(in the rows, 128 means zero)
Each path below is one point turned by a fixed rotation once a step. After each direction that follows a path, write how fast that rotation turns it, in degrees each step (0 if it stays still).
Each turn is a multiple of 5 degrees from 10 to 175, or 0.
Each row of a path follows its step; steps can be skipped.

step 0: 176 121 150 130 142 120 125 126 148 140 153 130 96 112 140 114 93 131 158 86 115 96 123 142 97 116 135 128 127
step 1: 128 141 168 121 113 127 154 101 110 157 122 144 148 127 114 112 132 118 130 137 147 82 149 168 115 143 141 162 147
step 2: 158 149 145 160 137 137 109 121 115 155 146 122 93 108 123 91 90 118 134 103 157 129 118 122 140 121 129 127 166
step 3: 138 130 169 86 105 140 145 124 122 127 148 153 108 106 148 91 132 135 117 135 126 128 156 162 99 115 155 137 142
step 4: 145 160 134 160 128 139 114 127 118 129 108 130 86 133 81 108 94 119 136 115 138 113 166 148 118 119 136 160 122
step 5: 147 137 189 110 121 120 135 123 152 148 131 156 109 131 126 127 123 121 139 102 114 121 132 116 119 124 179 118 168
step 6: 131 143 149 125 159 141 121 122 118 131 126 131 141 104 120 99 77 152 152 111 130 86 147 168 106 131 132 146 121
step 7: 153 125 167 136 117 132 167 125 140 174 141 119 110 138 114 101 124 86 126 109 154 105 145 142 151 126 147 131 144
step 8: 160 120 153 129 117 136 91 143 99 137 157 144 124 118 129 99 98 154 152 137 147 124 130 145 100 131 145 152 167
step 10: 128 162 159 138 108 133 108 102 103 151 113 143 116 146 103 99 107 136 123 125 125 125 153 131 116 159 156 140 173
125 125 120 118 134 121 127 127 132 127 134 121 118 114 135 127 130 134 121 132 115 114 143 144 123 134 120 117 122 -> 125
125 128 118 130 134 133 106 118 124 135 129 113 131 139 134 130 117 118 129 123 131 129 132 129 112 115 129 125 127 -> 170
118 125 130 126 123 134 137 128 138 137 127 138 133 123 136 139 141 111 127 136 130 124 134 134 127 110 137 120 137 -> 170
137 125 132 120 113 140 131 121 128 117 124 124 135 115 143 131 116 134 142 128 118 134 118 135 126 120 128 127 123 -> 130
131 135 121 144 136 126 121 134 124 120 123 142 141 125 127 134 114 135 129 143 134 128 137 142 133 123 124 128 133 -> 160
127 121 124 135 130 130 131 137 128 132 138 149 126 138 142 118 123 136 129 128 120 130 119 123 110 133 132 115 130 -> 135
116 144 132 130 139 127 134 106 126 135 120 130 140 122 134 128 123 131 125 120 124 120 116 124 131 136 125 120 136 -> 80

step 0: 125 118 97 128 105 117 82 114 136 152 151 121 145 110 135 152 163 63 112 120 137 133 130 106 120 133 159 132 118
step 1: 132 147 162 108 127 136 121 144 146 112 167 114 134 156 182 132 173 133 109 104 139 117 102 123 111 91 119 129 125
step 2: 141 144 123 146 117 150 112 137 172 129 104 156 93 115 153 163 145 125 144 149 161 123 83 104 149 148 137 123 115
step 3: 139 96 156 148 116 137 83 128 122 157 176 115 123 127 153 115 131 112 99 131 137 128 126 116 183 149 130 143 140
step 4: 150 155 139 121 142 128 113 127 151 132 129 106 126 108 154 161 165 78 113 130 110 181 137 120 127 94 147 140 120
step 5: 134 136 114 120 125 156 137 145 136 110 159 134 166 147 150 160 186 128 140 111 167 109 112 104 158 137 133 120 139
step 7: 119 147 154 124 127 144 95 132 146 124 164 144 124 122 169 101 148 103 97 132 99 134 111 86 147 147 133 129 90
step 8: 133 134 158 144 148 146 97 118 160 136 110 102 126 132 153 149 157 111 161 107 157 148 107 121 153 107 161 148 154
step 9: 167 120 135 125 109 154 136 169 129 156 165 128 141 124 155 185 153 130 102 154 141 127 132 131 151 148 136 130 126
step 10: 136 140 87 122 101 107 104 112 146 121 163 128 98 122 150 124 158 78 119 127 145 149 125 108 160 105 109 114 134
123 132 148 131 127 135 120 134 137 142 122 128 116 133 136 117 113 135 139 133 123 127 119 128 131 135 135 133 127 -> 70
130 128 128 146 124 132 129 138 120 125 117 127 126 127 142 119 134 110 132 115 118 120 141 133 123 131 125 132 128 -> 100
139 128 130 130 123 128 135 118 134 118 126 126 132 135 127 138 118 124 134 113 108 128 113 123 139 127 128 116 128 -> 120
135 129 117 138 136 124 127 112 142 135 123 129 117 129 129 124 133 122 135 132 132 136 125 151 123 121 134 120 128 -> 170
128 134 122 129 119 121 133 141 130 122 127 135 110 140 125 128 130 127 126 137 133 121 118 133 135 132 103 126 130 -> 90

step 0: 141 144 122 145 145 104 115 134 99 146 142 189 127 118 151 162 130 121 156 135 138 139 110 137 130 143 139 99 170
step 2: 156 108 129 105 152 132 158 123 149 165 133 118 152 121 129 141 87 144 150 127 147 126 110 148 137 154 84 103 127
step 3: 134 128 175 149 134 139 151 120 101 154 149 135 152 131 125 164 133 128 122 113 141 106 125 155 118 155 158 92 161
step 4: 122 67 151 115 107 99 133 113 142 128 147 133 135 116 123 141 109 97 153 120 148 138 167 124 140 144 154 133 157
step 5: 139 106 138 119 112 117 139 152 128 152 91 137 109 81 168 138 101 134 167 138 151 133 101 130 125 148 123 101 140
step 6: 115 108 161 167 95 119 120 163 137 179 144 139 146 124 120 127 138 151 117 127 134 105 123 119 120 119 122 88 152
step 7: 130 71 127 115 110 104 112 142 140 131 130 110 151 152 99 184 108 131 130 124 149 151 130 147 134 123 104 113 136
step 8: 134 139 123 126 93 155 137 142 120 134 100 114 124 130 139 188 113 131 144 162 136 121 137 137 123 176 145 97 141
step 9: 138 129 157 141 88 115 122 125 152 141 165 144 117 138 117 122 131 145 176 160 130 117 172 131 112 127 129 101 150
step 10: 156 93 131 123 134 122 108 132 145 124 100 137 123 116 125 155 159 141 175 110 142 153 129 147 108 119 90 116 166
127 139 130 131 136 113 130 119 131 134 113 123 122 118 133 143 133 137 130 127 122 140 122 144 140 127 128 128 125 -> 140
112 128 123 133 119 136 135 116 143 138 130 127 129 125 133 127 137 128 117 126 119 125 144 119 143 129 127 123 135 -> 145
127 143 129 138 125 112 137 128 145 126 125 119 129 140 124 127 126 116 129 120 130 126 119 118 116 128 138 123 135 -> 135
130 135 130 131 122 121 123 130 131 117 129 145 116 117 146 119 128 119 143 136 129 135 139 124 130 126 135 129 134 -> 80
118 117 132 134 140 124 115 129 124 111 134 136 134 134 127 142 139 121 123 115 123 136 128 129 129 122 128 125 142 -> 110
129 126 132 138 125 121 116 115 127 124 135 121 120 134 141 129 137 130 124 125 146 122 123 122 131 145 117 131 118 -> 0
125 123 133 124 122 118 124 120 137 118 131 121 148 127 125 113 129 138 125 145 131 135 123 136 130 129 129 139 140 -> 135
